In the table below, every row is followed by its label. The labels come from one hidden rule.
[ 16  14  52 -20   2   7   3  21  36 -18  13  -1  19 -31  -1   8] 1
[ 21  21  27  14  -3  -1  21  11  11  19 -21 -28   1  10  -6  42] 4
[  4   4 -12 -30  31   7 -24 -13 -12  19  10  15  10  12  10  17] 2
[-27   0  10 -31 -29  -5  23 -16  11   0   2  18   5  -7 -26  -1] 3
[  8  32  32   0  -5   7   6  18   9   6  -6 -28 -19  -7 -13  42] 2
[ 28  21  13   8   1 -14 -13  18 -13   6 -20 -34 -19   3 -12  41] 4
[ 37   0   1  32 -22 -16 -35 -33  26 -12  13 -42  31 -20 -55 -26] 5
[ 30 -14   4  34 -20 -23 -14 -30   5 -12   4 -42  17 -18 -54 -12] 1
[ 25 -15 -12 -40  30  -1 -24  -4 -16  40   4  13  14   0  -6  22] 2
[-27   2 -15  27  43 -35 -19 -34 -24 -15 -34 -19  -6  -7  -3  22] 3
[ 10   5  37  -4   6  17   1  15  42  -8  26   7  15 -22  -3  15] 3
[ -3 -35  -6  16  12 -18 -12  30 -10  32  33  -2  14  11 -21  -9] 4
[  5  23  31  12  -3 -14   9  19  -5  15 -14 -16 -19  11  -9  55] 4
[ 38  27 -10 -45 -14   9  18  -9   3  21  27  25  35 -16  34 -23] 1
[-38   4 -12  13 -39 -24  25  17  11  39  23  25  39  -5  12  -4] 1
[ -1  -5 -28   5  34  -5  -1   2  -5 -20 -31   7  -2  30  18  -8] 1
[ 28 -14   7  15 -20  -3 -27 -41  10 -14  -3 -38  20 -22 -64 -16] 5
[  3 -21  32  -5 -25  -8  57  27  10 -22  11  47 -12  35  39   1] 1
[ -5 -12 -22 -25  -4  24  12  34  -8  -8   7 -21 -25   5 -19 -36] 5
[ 31  -4   9  11 -20 -12 -23 -28  15 -15  -4 -41  27 -30 -52 -18] 1
[ -5 -10 -18   7  36   8   0  10  -5  -3 -23   6  -7  27  18 -16] 1
[-32   7  -4  11  -8   7 -23 -11   3   3  39   4 -49 -15 -14 -35] 2
[ 19 -12 -17  -3 -35  49  14  48 -31 -13   1  10  -7  63  45 -34] 5
[ 18  12  29   8  -4 -12  11  18  -7  18  -9 -23   4   1  -7  39] 4
[ -1 -10 -23 -28   1  46 -43 -21   3  -7 -17  11 -22 -17  22   1] 2
[-10 -35  33 -10 -21 -13  56  22  15 -13  13  48 -13  49  26  -2] 1
[-15  18 -27  46  35 -31 -18 -38 -11 -22 -30 -34   0 -19   1   1] 2
[-56  13 -28   8 -35  -7  27  -8   2  40  21  28  32  -3  10  -4] 1
[-13   4 -34  38  35 -24   2 -35 -22 -21 -38 -16  -6  -8  10  20] 3
[-24   2 -42  29  31 -27 -26 -31  -8 -18 -25 -32   2 -19  -5  27] 3
[-12 -41  36 -19 -24 -16  33  26  13 -32  14  51 -14  50  37   5] 3
[  7  10  23   2  -3 -13 -13  15  -3   5 -22 -18 -11  -3 -11  39] 2
[ 15  15  18   4  -3   7   2   6   1  13 -16 -14  -1   5 -20  47] 4
[-36  -8  12 -41 -30 -17  26 -19  14   3   4  23   7   1 -44  -4] 3
[ 32  32 -24 -54  -9  18   9  -6   0  16  23  19  29 -29  37 -26] 1
[-22   2 -30  52  37 -42 -16 -31  -9 -11 -38 -21  -4 -16   2  23] 3
[ 28   0  15  12 -27 -14 -25 -34  14  -8   5 -34  26 -22 -57 -23] 1
[-32   7  -9   1 -15  15 -11  -6   6 -10  41   8 -49 -17  -8 -38] 3
[ 10  22  38   8  -1   4  -5  26  -4   1  -9 -35 -10   3  -4  44] 2
[ 23   2 -14 -33  25   0 -46  -9 -13  16  18  18   0   6   8  13] 2
[-10 -26 -19   6  18  11 -29  29  -7  32  29 -11  15   1 -22 -10] 4
[  1   1 -46 -24   4  34 -35 -30  -1  -8 -22   7  -8  -9  17  -1] 2
[ 15   1  50  -6   4  22   2  16  35 -24  30  -3  17 -18  -2  11] 1
[ 11  -8 -29  -6  -1  34 -27 -31 -15  24 -17   7 -24 -10  28  -4] 2
[-40  -3   5 -31 -23 -19  32 -28  14   7   5  26  10  -7 -31  -2] 3
[ -9   7 -21  -1  33   9   8  14   3 -13 -24  12  -2  29  19 -11] 1
[  7  -3 -15  17  38  10   7  -2   3 -13 -24  12 -10  23  19 -12] 1
[-36  16 -13   3   1   7 -21   5   3  10  51  -2 -51 -13  -9 -29] 2
[-17   4 -24  47  35 -42 -17 -31 -18 -31 -30 -13   7 -21  10  11] 2
[ 32  38  -4 -47 -16  10  17 -18   3   9  23  22  36 -22  38 -38] 1
[ -6 -16 -19   4  31  -1  -8   5   9  -3 -35   3  -6  17  24 -19] 1
[-14  -7 -30  34  34 -32 -19 -25 -11 -33 -31 -29  14 -21  -4  26] 2
Here are more rows. What is the label of each one?
[ 36 -13   2  19 -22 -10 -17 -26   7 -10  -6 -46  41 -31 -61 -31] ~ 5
[-31   6 -20  42  35 -22 -10 -40  -6 -33 -36 -27 -10  -7  -4  24] ~ 3
[-32  -8  -6  22 -36  -8  36   1   5  37  14  28  29 -14  12 -19] ~ 1
[ 10  18  32 -13  -5  -2   5  12  -7   0  -8 -17 -17  -5  -7  40] ~ 2
[ 27  25 -24 -43 -11   8  17  -8  10  21  21  15  42 -35  33 -38] ~ 1
[ 16  -6  -7  22  45   6  -1   2   2  -5 -29   5   5  38  13  -5] ~ 2
[ 10  10  50 -12   6  -7  11  15  37 -20  22   1   9 -13  -4  10] ~ 3
[ 10  11  42 -13   0  11   5  31  35 -11  21   2  20  -1  -9   7] ~ 3
[ 23   2 -19 -29  20   0 -30   2  -9  33  26  21  -6  -1   3  24] ~ 4
[-25  -6 -12  10 -34 -16  18  -6  19  35  16  24  25   2  14 -20] ~ 1
[-27 -22 -14 -39 -29  -5  14 -14  23  18   5  18   1  -2 -39   1] ~ 1
[  2 -17  42 -23 -23 -19  60  28   2 -18   4  46   0  54  33  -1] ~ 1
[  1 -10  30 -24 -22  -9  56  22  14 -33  18  47  -2  40  31  12] ~ 3
[ 18  22  51 -23   4  22   4  17  25 -15  16  13  11 -13  -9   2] ~ 3
[ 10  15  34   6   0 -20   1  14  -4   3 -14 -28  -8  -6   3  48] ~ 4
[-15   9 -25  46  38 -28 -17 -35 -14 -25 -33 -15  -1 -19   1  13] ~ 3
